In the rows, 128 means zero.
The rows below come in pairs that one turn or mirror swaps. Which row does each named row swap with?
Z_240: [117 143 151 134 120 100 108 124 132 123 103 140  96 126 118 132 156 132
 112]
Z_218: [166 139 117 140 134 127 157 114 120 132 137 113  85 113 113  67 158 123
 123]
Z_657: [136 150 104 137 139 117 165 127  93 127 121 123 117 118 117 139 145 148
 156]
Z_366: [131 145 115 111 101 102 135 101 106 108 149 117 103 110 114 140 175 151
 109]
Z_526: [138 153 139 181 126 114 106 123  94 137 123 134 108 114 143 114 117 129
 142]
Z_415: [137 122 127 124 139 103 148 110  93 132 139 141 135 128 132 119 153 115
 169]
Z_409: [163 149 106 138 104 128  88 112 116 134 145 130 103 112 124 117 141 140
 188]
Z_822: [150 136 146 156 122 142 100 102 106 133 129 121 133 131 108  61 144 145
 140]
Z_276: [175 148  78 140 115 112 132 122 110 132 128 136  95 122 100  90 137 152
 131]
Z_172: [154 138 132 137 137 127 123 118 104 120 131 106  97 126 114  59 155 134
  94]
Z_90: [137 137 148 148 110 106 145 122 106 129 132 118  82 117 124 117 132 134
  89]
Z_797: [119 134 110  97 103 113 122 121 101 123 148 115 122 132  78 100 138 114
 140]
Z_818: [113 138 140 130  97 127 104 107 100 127 126 113 108 118 119 126 148 170
 183]
Z_952: [141 171 134 147 130 122 134  98 139 142 120 137 120 111 116 139 146 156
 121]
Z_31: [140 116 119 132 108 117 116  98  94 132 121 123  95 114 167 125 149 105
 145]
Z_957: [153 146 109 127 113 128  74 105 122 138 132 118 100 104  93 137 135 121
 153]
Z_216: [151 135 150 140 123 100 159  96 103 126 145 117 125 122 138  88 155 156
 151]
Z_739: [150 143 114 125 128 135  75 108  89 131 120 122 111 113 154 135 156 152
 132]
Z_925: [147 134 118  83 104 114 126 117 137 131 117 125 106 117  90 102 156 143
 115]
Z_380: [127 107  96 102 122 122  85 120 100 109 147 116  82 119 113  92 156 125
 148]
Z_462: [124 180 155 118 115 133 140 113 114 125 130 116 117 110 115 136 150 143
 115]
Z_883: [172 134 119 118 147 122 121 128 108 130 142 113 130 127  84  70 140 148
 129]
Z_611: [144 150 117 155 100 107  89 128 110 120 150 112  77 114 131  94 108 132
 135]
Z_267: [177 162 126 126 130 156 118 126 114 142 135 135 138 118 119  95 155 154
 122]
Z_474: [140 132  91 128 132 128 105 123  80 119 143 109 120 134 123  86 181 135
 164]
Z_811: [161 140 126 112 143 125 113  99 112 123 141 127  96 123  93  66 146 135
 177]
Z_7: [145 139 111 135 123 141 101 104  92 135 155 127 129 122 112  83 149 100
 172]
Z_895: [104 144 125 121 110 103 113 111  98 123 134 123  96 119 118 144 151  93
 142]
Z_578: [139 139 141 146 134 141 100 122 103 131 129 123  91 116 113  60 121 141
 167]
Z_125: [161 155 131 141 122 120 111 121 126 152 107 151  99 106 113  92 116 162
 137]
Z_356: [124 133 155 127 129 117  99 114  96 116 143 124 102 118 135  97 159 171
  91]
Z_806: [121 149 115 143 118 113 119  97  93 130 136 126 104 113 131 134 135 149
 196]
Z_876: [104 144 154 159 123 148 150 110  94 122 144 128  97 109 125 117 147 157
 145]
Z_317: [138  93 125 121 116 116  93 133 120 116 127 128  78 120 128  85 157 132
 164]
Z_167: [171 137 112 136 135 119  96 109 106 119 169 135 111 116 120  95 168 181
 128]
Z_752: [188 142  98 140 117 115 145 105 102 130 135 132 106 112 114  73 148 134
 156]
Z_781: [136 164 125 121 122 136 149  94 127 133 139 112 114 107 110 136 173 154
 113]
Z_270: [134 139 120 128 124 141  62 135 101 123 129 122 116 117 116 107 146 128
 103]
Z_505: [121 134 123  96 122 137 119 128 112 107 148 109 117 121  95  71 139 115
 121]
Z_426: [134 137 142 131 140  87 148 114 108 128 131 122 113 118 109 148 140 152
 120]
Z_794: [136 109  87 124 133 130 135 131 110 112 163 110 113 121  93  93 146 136
 120]
Z_949: [170 119 138 134 134 140 134 111 121 133 136 127 106 109 122  69 139 111
 117]
Z_921: [124 140 136 132 139 122 156 100 112 134 121 139 130 111 138 131 134 124
 158]
Z_839: [154 151 115 140 114  89 125 109  92 133 112 126  65 110 105 122 136 166
 125]
Z_767: [141 143 143 131 134 105  88 127 112 124 142 108  83 114 102  60 141 160
 154]
Z_785: [146 138 145 152 138 105  96 113  74 109 153  99  90 121 139 110 161 120
 155]
Z_630: [101 128 149 117 136 128  91 112 119 123 123 134  93 108 128 144 150 150
 128]
Z_901: [132 116 121 124 102 109  89 108  78 109 144  99  70 118 134 124 162 128
 140]
Z_89: [113 129  92 145  98  95 124 110 122 131 137 123  90 120 107 141 138 128
 154]
Z_606: [137 124 117 117 132 165 116 140 124 129 122 149  84 105  99  91 155 130
 130]
Z_100: [133 167 110 116  85 138  91 124 113 120 160 110 116 123 124  98 143 122
 157]
Z_469: [131 124 144 126 141 105  95  90 120 146 115 128  98  99 122 138 152 169
 145]
Z_348: [138 140 106 138 123 102 135 105  91 111 153 124 110 124 132 127 173 173
 108]
Z_353: [114 133 146 109 129 100 126  79 115 115 141 124  85 118 108 142 156 144
 143]

Swapped with Z_276: Z_348
Swapped with Z_474: Z_89
Swapped with Z_895: Z_7
Swapped with Z_781: Z_218
Swapped with Z_270: Z_526
Swapped with Z_811: Z_353

The rows below come in pairs that one turn or mirror swaps. Which row does each named row swap with?
Z_106: [143 133 119 149 115 179 170  79 136 141 117 138 109 165 145 127 138]
Z_37: [106 119  83 150 111 138 143  74  95 158 130 114 117 151 124 143  98]
Z_678: [142 134 123 139 113 184 178  80 129 142 109 138 109 153 147 129 136]
Z_92: [114 115  76 151 124 144 147  66 103 147 121 104 117 147 123 140  98]
Z_691: [ 87 123 101 109 138 147 110  85 121 171 115  94 105 186 123 140 133]
Z_205: [107 144 116 115 158 149 159  67 130 163  85 144 124 178 111 124 110]
Z_407: [ 97 136 113 132 147 155 108  67 156 164 124 141 107 147 127 150 162]
Z_884: [146 134 120 156 116 178 169  87 117 142 116 145 111 165 138 120 136]
Z_666: [112 123  82 154 122 147 144  72  88 152 114 114 115 137 120 134  95]
Z_195: [107  84 100 105 142 120 144  90 111 158 142 144 147 153 142 134 131]
Z_225: [ 98 130  90 137 163 112 156  92 112 170 110 137 128 165 127 124 158]
Z_396: [106 117  77 103 128 133 149  81 139 181 115 116 131 186 120 153 134]
Z_697: [ 90 131  98 139 128 149 152  51 120 185  97 133 110 135 113 155 157]
Z_145: [121  91 133 116 104 138 152  84 110 155  83 129 119 182 114 135 146]
Z_446: [116 127  85 145 122 138 140  66  97 163 126 119 117 146 127 145  92]
Z_701: [144 123 130 146 126 181 171 100 131 146 112 144 114 155 141 136 131]
Z_275: [105  91  97 109 153 122 141  91 114 164 145 141 146 158 140 135 141]
Z_851: [113 128 121 117 151 154 125  99 137 152 114 114  93 119 154 128 161]
Z_502: [110  81 104 108 148 123 137 103 113 156 144 134 146 152 138 131 139]
Z_215: [124 112 124 130 126 176 127  81 143 193  82 110  98 140 121 137 152]
Z_470: [106  84 104 107 149 126 135  99 116 158 142 145 147 157 142 133 143]
Z_801: [118 110  93 113 129 154 111  88  96 145  84  94 112 164 125 114 149]
Z_747: [100 114  88 149 153 174 173  67 112 146  97 143 157 145 122 129 134]
Z_271: [116  88 126 141 119 194 136  89 127 147  92 117 154 147 136 121 132]
Z_269: [105  80  96 130 117 154 144  79 112 186 123 132 148 171 106 142 143]
Z_293: [115 108 118  98 116 183 151  63 135 153  85 104 134 136 144 146 155]
Z_481: [ 78 136 114 115 107 170 138  64 107 125 102 114 129 159 117 123 146]
Z_566: [121 127 120 114 144 152 127  93 138 162 112 121  90 116 152 131 157]
Z_512: [148 133 130 142 107 178 158  81 122 143 117 143 113 161 149 125 140]
Z_318: [118 132  97 138 125 153 137 109 122 134  86 101  98 173 115 113 137]
Z_47: [119 118 119 114 156 153 125  96 145 164 117 118 101 109 150 133 159]
Z_623: [104  83 101 109 156 122 145  93 110 155 140 142 145 156 142 134 133]
Z_8: [105 112 130 128 139 145 143  89  99 132  76 112 123 127 145 117 164]
Z_676: [127 128  79 105 126 154 132 114 114 169  83 131 100 183 122 138 146]
Z_29: [143 129 133 149 114 180 166  80 129 146 107 143 107 152 147 132 134]
Z_971: [ 98 118  78 148 124 147 147  88  95 153 131 108 115 138 120 151 101]
Z_558: [100 104 136 113 153 190 143  57 127 163 108 134 146 162 145 147 145]
Z_583: [104 106  82 114 137 187 148  73  93 158  83 144 143 129 131 149 146]
Z_664: [118 111 144 115 134 188 135  88 118 144 111 153 131 160 104 115 145]
Z_254: [ 90 131  95 126 152 155 112  81 110 171 117 123 113 145  83 128 120]
Z_935: [122 120 127 110 145 151 120  93 138 154 108 113  99 116 157 127 160]
Z_161: [111 125  73 140 115 141 153  73  96 154 125 110 115 153 124 138  96]
Z_11: [100 129  75 153 140 154 127 102 143 187 114 117 123 167 114 129 124]
Z_863: [116 121 117 114 153 152 116  91 136 160 115 113 101 115 151 132 159]
Z_242: [118 121  84 124 172 171 152  63 117 174 101 156 141 164 127 124 157]
Z_765: [110  80 133 108 135 135 107  73 124 137 109 133 139 166 127 141 126]

Swapped with Z_676: Z_583
Swapped with Z_765: Z_407
Swapped with Z_691: Z_558
Swapped with Z_396: Z_293

